In the rows, 128 means zero.
Where one turn sends some rows of the set: a few examples, then the rows asked:
H: [137  96 128 114 116 137 137 134  85 121 134 156 114 101 107 144 139 154
 141 103 111 115 140 122 115 112  85  77 177 147 107  71 160 100 149 126
 136]
B: [156 109 136 135 142 155 113 140 123 129  86 147 108 116  97 101 144 107
 137  93 107 133 133 141  90 105 101  85 155 143 156 106 138  83 152 132
 139]
G: [153  86 143 162 116 156 167 120 121  98 108 168 111 138 133 126 128 154
 164 116  99 102 142 148 123 113 110 101 159 128 106  80 117 128 141 137
 135]
S: [143  87 125 119 105 141 153 137  88 142 128 154 115  97 105 147 147 159
 161 106 113 134 136 129 131 109  89  90 180 135 136  79 161  82 149 121
 139]
E: [150 116 136 143 147 131 111 136 107 135  78 118 105 118 133 128 148 146
 163 131  88 126 162 124 123 105 101 127 135 150 105  84 135  66 174 143
 152]
M: [154  99 114 135 152 158 125 134 117 134  86 131 119 106 109 103 133 118
 141  90 112 135 146 145  96 110  97  96 151 136 166 101 145  83 154 129
 150]
Z: [149 120 166 137 134 129 142 124 122 123 117 148 105  96 165 106 137 149
 148 132 104 103 135 108 124 116 106 115 161 152 142 117 116 122 129 148
 104]
P: [147 119 171 156 126 157 152 128 139 126 124 144 101 116 161 107 148 152
 158 126  96 102 141 121 123 104 101 122 143 141 143 107 129 115 161 158
 115]
C: [140 109 138 130 100 145 142 137  94 130 128 156 102 111  86 151 151 145
 145 114 115 120 138 137 135 123  77  82 165 135 116  79 149  86 159 127
 134]
Y: [154 102 119 118 145 140 105 132 114 123  85 138 114 108 115 111 129 108
 135  83 115 122 131 140  93 112 100  94 149 145 153 107 139  82 151 124
 137]
N: [159  78 150 130 112 141 160 119 114 109 110 173 109 134 145 129 123 159
 168 115 110 115 125 140 115 105 128 111 172 132 115  91 120 127 123 128
 123]
V: [146 103 140 159 131 137 159 129 129 118 105 138 116  89 177 115 141 150
 170 122  99  96 140 112 139 114  93 114 150 148 155 113 121 107 150 149
 118]
J: [152 116 153 134 156 128 108 140 102 141  82 133 103 115 128 111 151 151
 156 139  86 144 162 112 104  96 114 115 160 159 105  86 140  79 148 145
 144]
A: [157  84 134 149 108 138 169 117 114 112  97 158 113 125 136 137 123 154
 171 122 115 108 131 149 143 127 114 114 162 123 126  95 104 116 128 125
 128]
R: [152 106 137 133 142 110 108 142 101 137  67 133 104 103 139 128 153 140
 173 132  92 137 144 112 125 102 109 116 154 161 117  98 127  60 149 138
 141]

Z goes to V
A goes to G
H goes to S
Where do these go?
Y goes to M
J goes to R

Where one turn sends some rows of the set: a few examples, then the rows asked:
Kisok: [129 142 134 115 104 135 105 145 110 104 117 116 112 116 131 113 129 146
 133 121 133 102 135 119 167 145 118 132 115 153 139 123 120 116 139 101
 155 135 116 131 128 107 135 132 141 121]
zabev: [140 124 106 120 129 141 120 144 129 165 123 122 122 146 121 110 155 108
 106 155 155 137 113 123 163 129 132 157 120 123 137 118 138 105 120 117
 130 126 170 110 105 129 117 145 127 136]
tev: [129 132 134 144 128 157 148 113 145 165 100 116 148 142 134 109 138 129
 141 117 136 119 131 145 126 134 123 116 106 135 130  91 149 107 114 110
 106 138 122 110 132 137 146 150 139 126]
vesib: [132 130 109 141 121 135 156 149 132 118 124  85 126 136 119 139 118 139
 139 128 107 153 122 136 129 136 129 128 160 131 150 119 153 115 135 107
  99 121 137 127 132 125 130 152 151 130]
sima: [141 124 122 119 117 132 115 134 102 159 108 122 118 142 123 132 129 146
 112  99 102 126 130 116 123 141 115 130 139 124 142 149 142 129 125 120
 169 117 131 124 161 106 124 147 148 129]
det: [151 128 112 100 117 131 120 121 128 156 130 128 104 109 149 108 137 125
 100 127 119 114 127 123 109 150 123  87 118 143 135 124 126 117 132 121
 130 133 132 136 127 138 138 120 118 146]
bagi: [122 127 126 112 110 130 139 139 112 158 148 125 115 148 116 136 151 129
 163 113 112 136  98 160 124 148 123 169 109 117 127 138 154 128 112 104
 107 134 118 110 117 135 141 131 130 124]
suvik: [145 130 121 113 111 118 115 112 120 161 130 124 108 114 141 112 140 120
  96 128 133 119 127 113 111 155 129  95 116 135 136 117 132 123 134 128
 122 136 133 144 133 131 138 124 111 155]
Bato: [118 127 116 136 109 135 116 155 132 146 138 136 152 130 123 121 141 132
 112 116  87 133  99 133 164 130 123 132 135 102 149 132 136 108 127 128
 107 150 139 126 109 122 138 108 131 102]
zevi: [133 152 122 119 106 145 126 146 108 139 116 112 110 122 132  92 137 142
 129 132 133 121 117 121 136 132 154 135  99 151 140 117 112 132 148 113
 136 103 125 122 139 145 144  98 112 129]
rumo: [128 122 130 121 126 150 128 114 116 156 119 135 140 107 113 137 143 130
 129 108 157 111 123 150 110 135 112 143 144 120 125 137 129 112  92 101
 107 128 127 135  95 139 136 146 114 143]
guni: [126 134 144 123 113 136 109 128 138 129 115 125 122 125 133 107 161 146
 135 123 147 131 118 129 145 145 148 131 136 109 123 136 136 136 130 101
 142 102 153 170 141 137 120 120 140  88]
zumo: [130 133 123 138 107 139 150 140 121 124 137  84 125 130 136 133 124 145
 146 123 108 160 111 135 137 127 126 138 166 130 152 119 147 125 134  97
 103 119 141 135 131 119 129 142 150 118]
vep: [110 115 124  92 113 140  89 127 122 118 126 117 138 158 131 102 132 137
 126 136 137 136 139 134 157 157 123 113 141 133 137 135 143 121 124 131
 152 117 119 156 118 118 142 119 129 130]
nivu: [121 148 134 162 138 118 115 144 101 141 147 123 151 135 123 112 127 155
 140 136 113 128 141 134 130 138 119 129  97 110 106 123 149 117 128 107
 116 128 132 111 100 134 130 133 115 126]
Nadil: [104 148 136 123 141 146 151 123 123 147 141 124  97 159 126 134 147  96
 144 140 119 125 110 150 114 128 131 143 127 106 112 130 143 125 109 127
 122 150 138 125 138 147 140 109 125 124]
bes: [127 127 106 123 118 143 162 104 143 124 155 150 111 133 142 129 147 144
 116 149 126 125 131 126 156 140 118 140 134 136 143 137 115 125 135 123
 113 113 131 130  99 114 104 141 117 120]
pire: [135 134 133 123 111 173 108 131 115 119 149 122 149 143 144  86 140 118
 141 152 129 136 120 147 114 114 125 129 127 142 147 119 133  86 122 111
 121 137 164 112 130 131 134 127 142 120]
voba: [149 138 126 118 114 169 117 135 125 118 156 126 151 147 136  93 136 118
 149 150 128 135 121 149 109 121 132 126 141 141 136 120 140  95 114 122
 125 145 160 127 130 124 122 145 144 117]
Guruz: [126 146 150 115 123 125 141 126 155 129 129 104 117 138 118 136 132 147
 135  97 105 105 111 140 138 132 146 127 130 116 138 137 118 112 119 131
 107 127 138 141 126 151 143 115 101 108]
fitu: [116 140 143 150 116 130 116 145 112 141  93 132 129 141 141 126 156 126
  92 129 147 123 157 130 136 124 138 125 113 126 141 154 125 101 135 133
 110 136 138 116 118 129 139 148 110 120]
Medot: [155 133 118 122 126 150 136 141 121 134 120 140 122 138 100 129 153 127
 119 148 115 127  84 136 118 142 148 164 118 125 149 145 140  88 139 121
 134 107 130 131 120 123 137 115 123 115]
Kun: [104 119 123  81 106 131 103 129 130 116 124 115 129 148 134 113 129 136
 129 129 143 142 129 135 150 162 122 106 139 140 133 135 139 108 120 123
 149 115 119 159 119 112 134 125 140 124]
golab: [108  87 131 130 110 132 141 124 119 148 126 152 138 124 127 118 149 135
 143 139 115 141 121 115 127 136 124 143 141 142 143 137 111 134 117 124
 139 141 117 115  89 137 138 122 143  99]
zirul: [144 120 140 135 118 112 105 155 111 113 106 117 128 120 115 129 145 122
 122 111 138 118 109 133 127 133 109 137 125 114 141 119 130 115 150 112
 149 123 123 119 174 148 121 128 115 117]
Bulab: [119 140 136 101 129 125 147 132 134 161 114 111 125 134 131 117 117 123
 142 121 115 137 107 125 171 114 110 142 128 132 133 105 123 135 114 144
 127 158 154 127 159 128 121 140 116 123]
feg: [131 117 128 130 121 124 118 133 123 107 116 134 113  98 147 111 132 121
 110 151 142  98 117 114 150 159 115 103 115 118 134 129 125 112 130 105
 139 130 129 141 150 130 134 128 143 123]
lison: [129 139 140  83 151 140 128 129 144 134 121 119 124 143 121 104 133 133
 129 122 159 118  94 152 135 136 125 156 125 124 124 113 150 123 117 128
 133 104 131 107 147 137 103 137 112 121]
Gofa: [115 147 116 154 123 121 132 140 106 125 109 111 140 148 133 151 136 117
 136 161 128 136 128 132 128 135 124 138 113 120  90 136 142 118 112 120
 126 112 165 131 137 138 124 150 119 147]
rusi: [125 121 136 148 125 149 151 105 140 160  93 110 138 137 132 115 152 122
 139 120 141 120 119 144 130 122 112 119 120 127 132  85 153 116 124 100
 120 136 131 111 138 145 145 147 139 132]
niki: [115 115 108 109 129 125 162 138 107 140  97 147 124 132 114 125 149 119
 145 154 130 137 131 122 141 122 131 126 138 121 146 139 145 149 147 121
 136 121 142 146 152 121 116 157 113 125]
gan: [130 140 140 109 148 138 121 141 114 135 128 110 101 150 139 131 131 134
 140 143 129 140 124 171 128 151 110 169 126 114 120 143 151 107 123 125
 110 137 154 109 110 155 136 120 134 123]
leg: [130 146 134 150 151 153 125 122  84 176 124 131 143 136 146 122 143 133
 147 137 130 137 112 121 145 126 117 137 134 142 122 124 144 119 131 109
 143 113 160 127 125 155 115 119 155 127]
sud: [124 155 129 120 123 148 125 138 114 135 142 142 144 126 120 127 149 136
 160 146  92 148 133 138 139 125 114 132 118 136  89 121 153 147 117 110
 119 130 133 138 151 127 121 140 105 128]
Zeko: [135 136 110 127  95 137 120 129 139 132 123 137  99 113 127 117 144 151
 119 127 134  98 121 113 142 134 123 125 127 128 124 126 114 152 123  93
 149 117 135 132 154 113 122 136 156 131]
divo: [130 137 122 117 113 125 106 143 115 130 139 138 151 131 149  86 127 154
 132 115 128 127 119 149 130 116 124 140 128 126 137 136 123 167 139 137
 113 141 122 140 114 113 117 143 113 117]
zazu: [125 152 123 127  98 104 144 143 108 134 143 124 135 125 103 151 138 152
 150  99 121 129 143 139 133 131 132 144 133 142 150 155 125 130 114 122
 119 126 146 139 114 143 117 131 118 138]
Vot: [131 135 142 144 111 118 100 124 107 140 151 129 140 123 117 140 168 134
 142 121 120 157 107 130 142 127 112 119 132 148 126 130 143 107 143 104
 108 141 161 131 126 164 125 127 136 139]
vakob: [112 111 133 133 123 130 163 110 142 105 120 151 136 134 146 134 153 134
 111 117 117 112 122 145 165 141 101 132 131 132 130 144 136 113 123 141
 138 129 125 117 116 122 113 153 128 114]
Devir: [118 133 122 122 127 129 151 107 125 115 137 145 120 135 139 113 132 132
 115 123 115 108 124 127 130 122 103 157 103 158 146 131 110 109 134 140
 134 134 138 104 117 109 101 153 122 129]
geto: [143 119 122 128 124 130 118 134 118 156 113 121 111 149 118 132 127 143
 108 103 114 123 129 120 116 133 108 125 139 126 139 138 129 119 123 114
 178 119 112 125 148 106 128 149 152 128]
Bove: [121 117 121 112 123 132 125 126 119 130 110 132 125 130 153 138 139 120
 115 136 156 157 113 126 124 149 116 146 134 146 132 117 109 147 140 127
 124 137 139  84  89 130 115 131 137 127]
Gib: [111 119 136 110 131 137 131 108 123 129 121 123 111 128 147 135 143 108
 125 119 117 142 129 107 131 119 120 126 150 149 129 145 112 140 120 122
 133 162 139 102 126 150 112 146 126  89]
Miler: [104 148 117 134 151 126 144 107 136 144 130 138 131 138 114 110 139 125
 108 126 155 138 124 136 140 124 127 122 113 120 120 137 148 154 107 118
 118 125 106 120 150 157 111 135 121 133]
Von: [152 149 129 124 156 156 119 132  93 118 112 161 155 136 135 126 137 112
 127 144 127 145 127 154 135 146 120 145 102 134 143 152 134 113 133 130
 142 131 144 143 114 137 124 122 129 124]
foza: [110 139 110 105 129 156 137 110  98 111 140 132 143 129 105 109 118 131
 130 132 136 133  92 149 119 117 123 117 146 125 123 161 139 111 114 119
 131 154 116 112 124 141 139 130 114 129]
Bog: [122 146 144 109 158 161 152 117 108 125 105 123 109 124 111 138 113 141
 127 117 125 163 118 138 124 132 132 139 131 128 132 151 120 127 121 107
 121 125 150 130 112 115 146 144 134 148]
fud: [ 94 132 130 144 132 139 113 131 111 136 141 110 149 154 132 129 131 117
 146 120 124 152 105 127 155 117 111 128 127 145 126 114 121 143 123 111
 116 110 124 121 146 158 131 117 136 155]

Miler goes to Von
vep goes to sima
Nadil goes to gan
Where do these go?
sud goes to Gofa
bes goes to vakob
foza goes to Bog
zirul goes to zevi
pire goes to zumo
niki goes to fitu
voba goes to vesib
Kisok goes to Zeko
Bove goes to golab
det goes to Kun
Medot goes to Guruz
Bulab goes to zabev
fud goes to leg

